One turn moves each row of this set onto another row. After a few examples, where does it send each row asked below?
k126: [ 29  48 -20  13 -11  -4  -7  13  24  48  15   3   5  -9  -7  -6 -16   7
  19  14 -34  26 -19  22]
k256: [ -6   5  28   8  52  25  38 -24 -26   0 -15 -48  10 -15 -47  18  15   0
 -41 -22  24 -20   2  16]
k93: [ 15  43 -23  22  -5  26   0  35  -9  32   9   9  12 -12  15   1 -35  25
   8  -8 -42   9 -31   6]
k542: [-39  24 -10 -17  -9 -12   3   9 -57   7  10  21 -25 -35  27  26  55 -29
 -47 -13   7 -26   4  17]
k855: [-25  25 -64 -50  49 -25  17  -7 -36   2 -13 -20  11 -27   2 -37  -3  27
 -14  30  12   6  18  15]
k118: [-64   8   9  17  18  15  24 -52 -27 -20  15  -4   6 -49 -14 -21  11  -7
 -15 -27   8 -22  34  27]
k210: [  6  39 -15  -3  -7 -10 -15  19  -5  29  25  15  31 -11  14  -4 -35  15
  30   4 -34  11 -44  -1]
k881: [-29  -3  31  17  29 -14 -12  31 -47 -18   9  16  29   4 -17   9  15  12
 -38   8  69 -22  16 -18]
k38: [-12  -7  49 -22  45  -8  32 -15   1  -1   4 -47   5  -2 -44   6  22 -20
 -16  -5  43  -6  -3  30]
k857: [-26  46 -14 -16  39  15  -5 -13 -53  -4  -2 -69  50 -38  28  10   9  -9
 -10  -4  22  -6  35  -6]
k786: [ 12  39  -4  -2  -3   0 -27  13  16  35  22  -2  16 -29  16   4 -36  18
  23   8 -42   3 -37   5]
k384: [ 16   6  34   8  53  -6  -7   1 -41   2  14 -36  -7  -7 -31 -13  28  27
 -33  56  46  -2 -14  -8]
k74: [ 25  43 -22  21   2  25 -17  32   9  43  20  -1  11 -25   1  -6 -16  -4
   3 -12 -46  10 -27  15]
k792: [-26   2  22 -23  52 -14  23 -35 -24  -4  -1 -40  44 -26 -42  20  19  -7
 -19 -13  28 -30 -19  10]
k602: [-16 -11  48 -14  16   7  -3  -2   1 -39 -18  -1 -24   7  33  -3   7  35
  -5  25  44  -5  25  10]
k401: [ 22  30 -10   7 -10   2  -5  40  10  34  23  11  -1   0   7  -9 -34   8
  28   2 -23  27 -23  23]
k332: [-20  16 -17  21 -27 -28 -16  -9 -66  -2  -7  21 -27 -26  -9  13  32 -24
 -50  -8  25  -6  28  28]
k787: [-34 -15   2 -34  21 -17  -9   2  -5 -37 -23   2  25 -33  32  19  13  41
   4  15  42 -38  12  13]
k173: [-64   9  31  10  15  19  31 -37  -9 -17  21 -12 -16 -37  -6 -29  14 -16
 -15 -22  15 -11  36  33]
k238: [-24  30 -25 -52  45 -10  28   5 -16   0  -7 -29 -20  -2  15 -54   0  18
 -20  40  15  26  19  12]
k891: [-12  11 -10   2 -13 -19  -5  -7 -67   9  14  33 -40 -22   2  20  45 -31
 -38 -11  14 -12  26  26]
k639: [-11  30  17 -30  30 -17 -16 -21 -37  -7  20 -60  29  -9  16 -10   4 -29
  15  17  43  24  44   5]
k893: [-26 -10  21  16  27 -13  -7  47 -38 -15   7  13  24  -2 -18  13  19   9
 -37   4  73 -23  23  -3]
k618: [ 29  35  -7  10  -1   2 -28  20  14  41  34   7  10 -13  -6 -17 -19 -15
  20   0 -37  22 -27  18]
k815: [ 27  31   2  10  -7   6 -24  18  22  38  23   0  -3 -20   5  -1 -39  14
  26   9 -36  16 -20  17]
k671: [ -9   8  13 -16  55  -9   2  31 -24   5   8 -48  13 -32 -13   1  43  26
 -35  50  45 -23 -29  -3]
k348: [ -3 -14   1  16  23  16  -7 -22 -34 -37 -34  11  -1 -18   9  15  -3  56
 -14   3  32 -29  36  10]
k952: [ 19  -6 -13  11  55  -9  -4  17 -44   7   1 -33   9 -37 -44   6  31  32
 -31  39  47 -24  -6  13]
k680: [  9  28  -6   6  32  24   1   2 -43   1  -2 -67   5 -18   4   1   2 -17
  -7  -6  37  19  71  26]
k985: [-33  24  21 -15 -10 -22  -7 -15 -61   2  23  30 -36 -10  24  10  48 -36
 -40   2  11  -5   3   4]
k63: [ -7  31 -42 -19  50   5  23 -23 -47   0 -16 -20 -17  -4  -3 -48 -12  34
 -29  29   3  20  29   5]
k323: [ 11  47 -10   5   6   7 -28  15   5  38  32   3  28 -22   8 -11 -17  -7
  11  -3 -48   7 -44  -2]
k840: [-35   0  30  15  28  -4  -5  46 -39 -16   5  10  25   0  -8  11  20  12
 -45   5  68 -26  14 -17]
k547: [ 22  38 -14  15  -3  19 -21  21  13  40  13  -4   6 -32   9   8 -37  24
  15   0 -42   2 -24  13]
k960: [-56  29 -11 -10 -23 -27  -7  18 -44  -3  -8   6  -9 -39  25  17  46 -28
 -56  -4  21 -20   2  18]
k352: [ 18  59 -28  16  -6  14   0  18  16  48   4  -3  15 -19   5   2 -12  15
   1   7 -44  13 -27  12]
k302: [ 13  58 -17   4  -7  -7 -11   0  14  43  17   3  26 -13   6  -4 -15   9
  15  18 -41  19 -39   2]
k370: [-40  32  29   3 -27 -27 -16 -13 -53  -8   6  14 -31  -4  16  -2  34 -32
 -53  10  23   6   6   3]
k364: [-73   4  15  -7  15  -3  24 -36  -5 -17  23  -8   8 -53  -6 -22  19 -17
  -2 -20  21 -19  27  37]

k364 turns into k118
k787 turns into k348
k893 turns into k881
Where do these go?
k680 turns into k639
k815 turns into k786
k855 turns into k63
k256 turns into k38
k332 turns into k370
k384 turns into k671
k401 turns into k210
k352 turns into k126
k323 turns into k74
k542 turns into k891

